Rotation paths and how fast each direction turns (deg/step):
Each turn is a multiple of 5 degrees from 10 to 175, or 0.
Each row of a path follows its step; steps can be skipped.
path 1
step 11: [-31  -2 -21 -29  26   0 -12 -17 -12  18  -4 -25 -26   5 -18   4 -10   6
  20 -10   4   8   4   4   8 -17  10 -25  -9 -24  14 -19  -8   7   9  -8
  -4   8  -4   3 -23   9 -20 -28  20  21  38  13  -1  23   4   0  -3 -16
 -21  18 -19  22 -17  -5  14   3  11  -7 -17  12   2  10  23  -2  -1  10
 -19  17   2   7  10  15   4  11  10  -1  -7]
step 15: [-17   9 -34  -6  19  17  -1   0  -4   3  -9 -22  -1   1 -35   7 -10  -5
 -11   2   7   5  16  -3  19  -5 -10  -7  -8 -13  13  -4  -3 -24   4  -5
 -12  14  -8  20 -20  20 -22   3   7 -13 -13   1  14  15 -25 -12  -4  12
  24  -5   1   2 -48 -10  15   1 -10  -4 -10  13 -19 -14 -20 -11  -7  13
 -16  -8  -4 -10 -14  35 -16   8  31  11 -10]
step 16: [ -1  -3 -16  -3   4 -25  18   9 -20  -8  -5 -14  15 -12  -7 -17   1   0
 -12   1  -4   1  19 -33   0   2  -5 -22  11  12   8  -6   9  14  -2  12
  -8 -17 -33 -12 -23  17  -6   9 -11 -16  -6  -9  -9  27  15  -4  40  12
   8   1 -11 -10 -26  -6  18  -5 -24 -21  -5  -4 -14  44  -4   2   4  14
 -13  11  -3 -22 -12  -2 -17  13  23  13 -20]
step 17: [-26 -36  -8 -13   2 -13   8 -14 -15 -10  -2  -1   4  12  -4 -18  -2  24
 -25  17   1  25  19 -17  -5  11  -4   2 -10  26  10  -3   7   5 -15  19
  -5 -17 -18 -23 -16  -2   0  -6  -6 -16  10  20   0 -23   7  11   4  -2
  21  -4  -9  -5  19  -2   2   4 -28  -3  -2 -13 -17  -5 -25  21 -15   5
  -3  15   7  -4   6  14  19  40 -13  29  12]
step 18: [ -9 -15 -13 -16  23   5  23 -13   3  20  20 -25  29  19   1  16  -2  31
  -5  -9  15   2 -11   7 -13 -15  -3  -7 -12  10   2   9   7  -1   1 -15
  -8 -10   5   7 -21   8 -11 -27  14  16  29  17  -3  -6   9  19 -15 -24
  22   1 -11  -8  11 -12   4  -5 -22 -10  -3 -10   3  16  12  14 -23  -4
 -23 -21  -2  25   2  30  20   8  17  17 -19]
step 22: [-22  12 -20 -13  13  14  -8  -5 -10  -8   3 -40  -2  18  -5   7 -10 -12
  13 -18  40   2   7  17   3  20 -17 -18 -15   4  -4 -15 -21 -13 -12   6
 -15  -4  28  -6 -31   3 -23 -21  25   9  -1   3 -29   6 -16  -8 -25  11
  33 -11  13  -2  10  11   1   9  -7 -11 -11 -18   2 -18  -1   8   4  -2
 -21  -3  -2 -10  -7  -8   3   4  11  23 -11]
step 23: [-18   1 -13 -11  -4   6  13 -17 -11  13   5 -37  -1   3   0   2  -4 -10
  11   8  15   7  -1   7  12   0   2   6  30 -25  -5  10  15   2  -4   6
  -4  -3 -25   5 -38  18 -27  11  16 -14 -15   8 -18  26 -15  23  -9   5
   7 -16  -1   3  -9   0  -1 -26   4 -30   0   7 -23   6   8  14  22  12
  -7  12  10  -4 -17  -7 -46   7  10   6 -23]
step 27: [-26 -10 -19  -3  30 -14  25 -15 -15   3 -12  -9 -27  10 -23  -9  -7   1
 -16 -26  -8   9  13  10   3  -5 -26  11   8   1  -3  -4  32  -6   7 -11
 -16   5 -16  24 -10  -3   1  10  14   4   4  -7 -12  25  -5   7  -2  -5
   0  17 -19 -18  -3   0   9 -35 -27 -22   0  20  -7   3 -17  20  33   2
 -12  -6  -1   0  17 -13  10  20  21 -12  -1]
step 28: [-14  -2  14  -5   4   4  33  -6   6  -4   4   1   0 -21  -5  -2   1  41
   3 -11  15  16  19   0   8  15  -7 -33  -4  28   2   7  20 -14 -14 -18
   2   6 -22  10 -10   0 -17   1  -7 -24   7   7   2  -3  44   3  -1  -3
   3  15 -29 -10  -6  12   4 -13  -1 -13 -26  22  -2  -6 -14  17  15 -13
  -6  21   9 -12 -33  -2   7  19   6 -16  11]
Speeds:
[-1 -1 -1 -1  0  2  1  2 -6  6 -2 -2  4  2  0  3 -1  5  0 -5 -5  1  4  1
  0  1  4 -4 -1 -1  0 -2  3 -4 -9  4  2 -2  1  3 11 -5 -2 -1 -1  4  0  1
  1 -5  3  1  1  6  3  3  0 -1  0 -2 -1 -4 -2 -3 -2  0  1  7  3 -3  2 -2
  2 -2  4  4  1 -2  5  3 -3 -1 -1] -> 35
[ 6  0  0  3  6 -2  1  1  3 -2  1  2 -2  4 -6  0  1 -2 -5  5  5  0  0  0
  3  4  4  2  4 -4  1 -2 -4  3 -1 -2 -3 -5 -1  4  0 -4 -3  0  1  0 -2  1
 -2 -3  1  3 -1 -4  5 -5 -3 -1 -5  1  0  0 -3  1 -2  6  2  2 -4 -9  0  0
 -3  0  3 -3  1 -6  7 -6  0 -5  1] -> 60
[-1  0  0  3  0  7 -3  1 -4  2  0 -2 -2  0  3  1  2  1  2 -3  8 -1 -5 -5
  0 -2 -2 -3 -1 -2  1  4 -7 -1  1 -3  1  7 -4 -5  0  2 -1 -4 -2 -2  0  2
  0  5  0  3 -2  3  1  2  3  3  5  0 -2 -1 -3 -1  5  6  4 -2  7 -3 -3  0
  1  5  2 -1  5 -7  4  2 -5 -2  0] -> 35
[ -3   1  -7   0   0  -4   0  -7  -4   1  -3   3  -1   3  -3  -2  -4  -3
  -7  -3   2   3  -4   1   0  -1  -7   0  -3   2   1   3  -2  -4   2   3
   2  -2   4   0   4   0  -3   0  -1   4  -4  -5   2   1   1   2  -4   3
   7  -5  -1  -1  -2  -4  -2  -1  -2   2   2   1   1 -10  -5   0   0   0
   2  -2  -4   3   0  -2  -2   2  -6   1   7] -> 145
[ 5 -3 -2 -2  4  0 -2 -4  4  1 -1 -2 -1 -2 -1 -3  0 -4 -2 -2  3  0 -1 -5
  1 -5 -3 -2 -1  3 -4 -3  3  0  0  3  3  4  3  6  1  3 -5  0 -2  4  2 -3
  4  1  6  2  2 -3 -3 -1  2 -3  3 -3  0  3  5 -2  0  1  0 11 -3 -1 -8  0
 -3  1  0  2 -1 -5 -7 -3 -4 -1 -2] -> 140
path 2
step 0: [-17 -10 -19  17 -10  17 -14  18  14  -7  -6  -9 -23 -14   2  -4  10   8
   1  -1  14  23  29  20  -1  -9 -10 -16 -10  12  -8  -2   8  19 -16  27
   9 -18   7 -48   2  21  -4  -1   3   5 -33  -2  12  -9   5 -11  10 -18
   0   1 -19   8   5  10  16  12 -19  16   6   3  -6 -21 -20  -6 -11   7
  10  -6  30   8   9 -21   5  -7 -27  10  19]
step 7: [ 36  12  20  -6  -9   4  -4  21 -15  -7 -23  29   0 -23 -28  -1   4  19
  -8  -4   9  -4  11 -13  -5  -4  -8  -8   1  27  -4  -9   5   9 -22  13
  -3  -4   6   0  30  -2 -20 -27  -8  -1  -7 -12  11  -5  12  -8  -2 -27
  -3  -6   3  -6  -2  -1 -16  -1  36  33 -15 -12 -13 -11   9 -26  -9 -19
 -14  15   9   5  23   5 -20 -18   8  12  -6]
step 13: [ 11 -17  -4   2 -19  -4 -23  20  12  22  -6  14   8  14   9   8 -22 -19
   7  -5 -10  -5 -13 -13 -20  -1 -25 -11  -2 -43 -17   2  13   1  22 -21
  23   6 -12   8  22  -8  -7  11 -25   6  10 -17  12   5  20 -11 -10  18
  24  27   2 -13  11  -1  -4   9  -8  -9   7 -14  -7 -25 -21   2  25  23
   5  23  10   5  11  -8   1   4 -11 -12   9]
step 15: [ 12  15   7 -23   5 -18  10  26 -35  12  13 -17 -15   1 -10 -13   7  25
  -7   1  13 -16 -12 -23   1 -12   6  25 -53  -7  10 -14   5 -16  -4  13
 -18  -5 -17   8  13   4 -12  19  -7   3   2 -16  -9   2 -18  -7   6  21
  -9  21  -9 -11 -10 -16  21 -18  18 -17   0   3   4   3   7  11 -22 -21
  15   5  11  -4   4  -9  -7 -18  12   2   1]
step 17: [  0   8  15  10  -9 -22   9  10  -2  24  14  -7  -3  -6  -5   7  11   6
 -10  -5  -5  -6  10  -9  -2   8 -16  16 -14  -5 -19  45  -3  34 -15 -11
   0 -19  28  -8 -10  12   7  -2  20   1 -14  10  14  24 -12 -14  -7  -1
  16  -5  -9  31  19   9  -6  48  -8  -7  -9  -3   4  -9  -7  -1 -19   4
 -13  -2   8  23   3  34   4  14   7 -14   0]
step 18: [-21  26  -4  15 -26  16  -1   4  -1   9  29  26  19  -9 -41  -9   5  19
 -12  -9   4  11 -20 -16  10 -10  -6  -3   2 -28  14  -1  14  16  15  30
 -10  -9  -1   6  22 -28  -1  20 -18 -16 -21 -13  -3  -3 -13  26   0   2
  22 -21  -2  -4   2  15  -2 -19  17   9 -12 -15  -3 -16   7  -2 -14  18
 -15   4   3   6   2  11  -2 -14  -1  16  -2]
step 19: [ -1   7 -21  15  14  -6   8  10 -41  17   3 -12  -5 -26  13   7 -10 -12
  -7 -13  -4   0   6 -18  -4 -29  10 -32  15   0  30   1   2  11  -3   9
   4  15  18   7  -1  16 -12   6   7  -3  12 -16 -19 -16  11  19  34 -36
   2  16  -1   1   3  24  -5  13 -17   6 -24   3  -2   6  -7   3 -12 -12
  19  12 -12   4  -1 -31   3  11  -6  26  -6]
step 28: [ -9   2  -3 -15   7  -6  39  -2 -31  -1  -2  10  -5 -10 -14   4  28  11
  28   9  33   6  -9  -4  -3   5 -15  -2   2   2 -31  13   3   1   6   2
  13  -4  -9 -23  -3   4  12 -11   7  -4 -12   2  24  11  28   0   9 -16
 -28   1  17 -26  21 -10  -3  12   4   7 -12 -11   5  20  17 -14 -15   6
 -37   2  -2  19   4  28  17  15  18   2   5]
step 29: [ -2  18 -10   4   5   0   5  -3   5  -8  35  12 -10  13  -1  20  18  -5
 -11 -14   6   3 -22 -18  -4   3 -11 -24  15 -24  -2  -7  -9 -31  -4  15
   0  -2  14  -2   6   8   0  30  -9 -14 -10  11  34  10 -19   8   7   3
  11   0  13  -3  -2   0 -15  15 -20 -10  10 -27 -44 -17  -3  -1  15  -9
   4 -17  49   6  -2  -9   0  -7  -1   2  -2]
Speeds:
[ 5 -4 -3  5 -2 -4  5 -4  1 -1 -6 -7 -1 -4  1  1  0 -1  3 -5  0  2 -3 -2
  3  4  4  1 -4  2 -2  6  0 -1 -4 -1 -8  6  4  2  0 -1 -2 -3  2  1  1 -1
  3 -3  1  3 -3  1  5 -1 -2 -2  3  2  1 -3  0 -1  0  1 -4 -9 -2 -2 -2 -7
 -2 -4  4  2 -1  0  1 -4 -2  2 -3] -> 145
[ 0 -1 -5  4 -5 -3 -1  0  7 -1  3  1  1 -3  3  0 -3  4 -3 -1 -3  6  3 -6
  0  1  0  8 -2 -3  8  4  2 -2 -6  1 -1  1  1 -3  0 -2  0  2  0  2 -4  1
  0  3  0  4  1 -2 -3 -4  4 -4  1 -2  0  1  0 -1 -3  0  1  2 -2 -7 -4  2
  0  2 -8  1 -5 -2 -1  8  2 -2  2] -> 45
[ 1 -1 -2  0  2  4 -4  4 -2 -4  4 -2 -4  5  1 -3  5 -1  0  5 -1  1 -4 -4
 -2  1  6  6 -5  3 -4 -2  0  4  0 -5  1  0  8  0 -1  1  2 -7  2  0 -4  0
 -1  5 -6  1 -3 -4 -4 -1 -4 -3 -4  3  1 -5  0 -1  2  2  3 -2 -3  2  2  2
  1 -2 -3  2  3 -4 -3  0 -5  2  4] -> 70
[ 3 -4 -3  3  6  1 -2 -1  0  0 -1  0  0  3 -2  1  1  2  3 -2 -5  5 -4  1
 -2 -1 -5  1  0 -2  4 -3  2  1 -2 -1 -5  5 -1 -3  3  2 -1  7 -5  2 -3 -1
  0 -1  2 -3 -4 -6  2  0  5  4 -4  7  4 -3  0  1  2  0 -4 -2  7  5  3  8
  1 -2  4  1  2 -5  3  0  1 -4  3] -> 135
[ 1 -4  0  2  1  2 -1  9 -1 -2 -2  1 -2  0  2  7  1 -2 -1  0  4 -1 -2  2
  3 -3 -5 -2  1 -2  8  1  1  1  3 -3  2  0  1 -1  6  0  7 -1 -1  5  2 -4
  0  1  1  4  2 -1  5 -1 -5  3  0  2 -3 -2  0  6 -2  0  2 -5  1 -3 -1 -3
 -3 -4 -2 -9  0  1 -7  4 -5 -3 -2] -> 60
path 3
step 0: [  6 -14 -13  19  30  11   8  22  13  12  -2 -10 -15  -5   7  -8  16  20
  10  23 -10 -10 -17  -3  -5  13  -3  26   9   0  13  18   4   5  -7  -3
  10  -6  -9  13  -3  -5  -4  25 -15 -13   4 -38  -2   0  -5  13 -20  40
   3 -13 -22   5  11  28  25 -13  13  17 -14 -19   5  18  11   5  -6 -13
   2  31  -8 -16 -22 -19 -11  14  -2  11 -14]
step 8: [-14  -6  12   8  -9   1 -30  -7  19 -13 -25  12  11  -1   2  17  -6 -10
 -22   2  13 -23   6  19  -9 -17 -36 -18   8  -7 -17 -14  11   9   2   8
  10 -10 -17   9 -21  -1   5 -24   1   8   9   8  41   6 -14   8  13  13
  11 -21  16  27   7   9   4  12  -1  -8  -3  26  25  12  12  22  20  -6
  -2  10 -14  12  26 -10  -2 -13 -11  20  -9]
step 16: [ 18   6   6  25  25  14  15  15   9  -5  23 -12  18  15  16  15   1  13
  -4  12 -21  19  20 -17 -31  13  26  11  19  11 -29   4  -4  -3  17  -1
   5  -9  25  16   3 -10 -16  -4  31 -29  -2   6  20   0   3  -9  12  -5
   4 -21   0 -10   5 -22  11   0  12 -15  -9 -21  -6  -8  15  17   1  14
  15 -18   0  -3 -15   4  24  10 -22   9  11]
step 17: [ 13   3  -2  -3  -5   9  20  18  14  17  -3  38  -3   8 -14 -18  -2 -21
   7  -5  -3 -17 -10   2   9  15   3  12   4  15  10  18  19  37 -22  15
  11   5   6 -13  32  -1 -17   9   3   6  25  -2  14   9  23   3  18   5
  -4 -12   4  18   9  -2 -10 -12   9  36  -1  -4  14  22   9 -17  -8  24
   5  12 -24  18  10  -3  -3  20 -25   3 -29]
step 18: [ 14   9  16 -36   5 -10 -14  20 -13   0   6  -1   4  10   3 -27 -17 -12
 -19  14 -31   0   5 -30  -6  -7  11  -5 -15  -1  25 -22  24 -10  -1 -39
 -14 -23  10  19 -15 -11   1  14   4  -4 -11 -17  32  12  -7  22   8  14
  -7   8  -5  35  -3   8   7   2   0  -5  -9  16   0   1  11  -9   8 -32
  22   3   3  -7 -21   5   0   8  -9  11   7]
step 19: [-29   2  17  12   9   6   4   4   0 -17   4  15   9  12 -19 -16 -12  15
   6   4 -25   5  -4 -20  21  26   0   7   7  14 -17  11   8  16  25 -16
  -5  28 -25 -19  -8  -9  -4  19  -4  10   1  -2   5   2  -3 -18   6  -7
   7  -3  -9 -29   0 -14  16 -12 -17  19 -13  19  15 -36 -26   2 -25  -9
  10  11  10  -4  15 -35 -15  -4 -12  13   0]
step 21: [ -7   9  15  21 -25  -1 -21  13  -4 -25  16  10  10   8  -4  13 -11   6
 -13  17  14  12 -16  14 -43  -3 -14  -5   0  29  18  -9  13  15   3  18
 -14   1  -7  16  -1 -12 -14   4   4  22 -29  16  17  14  -5   5  -6 -22
  -2  12 -12  -5  -5  -8  12  -6  -8   0 -16  13  -5  -2  14  -9   7  21
 -33  38 -22  19  13  -1   9  -4 -16  -5   9]
step 25: [  3   6  -8  27  -1 -15 -10   9  16   6 -16  -3   9   7  14  22  15  24
  -7   1 -13 -13   5   2  -1 -23   3  13  -5  -8  10 -20   9 -10   1  30
  20   9 -22   4  -7 -14   5  -2  -3   6   2 -22 -18  16  -5 -33  -2  29
   5   3  -6  26 -24  19  12 -24 -25 -42  18  -5  34 -11  26   6 -17  -5
  -2   8   3   2  -1   2   5   7 -11  11   2]
step 27: [  1   2   2  -6  23 -16   4  23  28  -3 -10  -6  -5   1   4 -10  -2  -3
  28  -5  14  -5 -38   0 -27 -17  -2 -16  29 -12  16  18  19  25 -10 -17
  10 -23 -18  13   6   3  22 -39   8  20 -13  -9 -18   0 -10 -14 -12 -26
  -3  -6 -10  18  20   9 -16  -8 -11   4  21   4  -1  19  -5  11  -8  -5
   3 -11  20 -12 -14   4  -5  10 -21  -5  -7]
Speeds:
[ 2 -1 -3  4 -5  0  1  0 -4 -5  8 -1  1  1  1  0 -2 -1 -4 -2  0 -7 -5 -3
 -1 -2 -1  0  1  3 -1  1 14 -1 -2 -5  1 -5 -2 -3  4 -3 -2  1  2 -3 -2  2
 -2  4  2  0  3 -1 -2  2  3 -3 -1 -2 -1  0 -1  0  3  2  8 -4  2 -2 -5  3
  3 -1 -1 -2 -1  3 -3  0 -1  1  6] -> 10
[ 2  0 -2 -1  9  2 -6  1  0  2 -1  5  0 -3 -4  0  6  5 -1 -3 -4  1 -1  2
  0 -2 -2  3  0  1 -5  1  0 -5  2 -2  3 -5  1  2  0 -3  1 -7  1  1 -3 -2
  5  3 -2  1  1  0 -8  3  5  0  2  1  3  0  3  2 -3  3  2  0  3 -5 -1  4
 -7 -5  1 -2 -2 -5  0 -1  5  3  0] -> 175
[-2 -2  0 -5  7 -3 -2  2 -1  0 -3 -3 -7  0 -1 -2 -3  2  0 -6  0  0 -1 -5
  2  2 -2  2 -3 -2  8  2  6  2  2 -5 -2  0  3  1  0  4  1 -3  1 -1 -4 -7
 -2  1 -6  0 -2  2  9 -2  0 -6  3 -1 -2  5  3  5  3  1 -2  0 -3 -3  0 -2
  2  3  0 -3  4 -1 -2 -5  0  6 -1] -> 80
[ 0  1 -1 -1 -5  3  2 -7 -3 -7 -1  3 -3 -2 -1  3 -2 -3 -1 -5 -5 -1 -3 -2
  2  3  2  3  5 -2 -4  0 -1  2 -3  2  5 -8  1 -4 -3  1  7 -2  0  4  0 -4
  0  4  3 -3 -2  1  3 -1  1 -1  0  1 -2  0 -6  6  0  6 -2  0  1  0  6 -2
  2 -2 -1  1  1  1  8  1  3  0 -7] -> 155
[-4  1  1 -2 -1 -8  1  2  2 -4  3  1  5  3 -2  3 -4  1  1  1 -5 -3 -4 -2
  3  4 -1  3 -2  0  0 -2 -5  0  1  5  0  1 -2 -1  4  6 -4 -2  0 -3  2  0
 -2  2  0 -8  0  5 -2 -2  4  0 -1  2  1  0  3 -3 -5 -3 -2 -4 -1  3  0  5
  2 -8  5  2  3  0  3 -3  2  9  1] -> 120
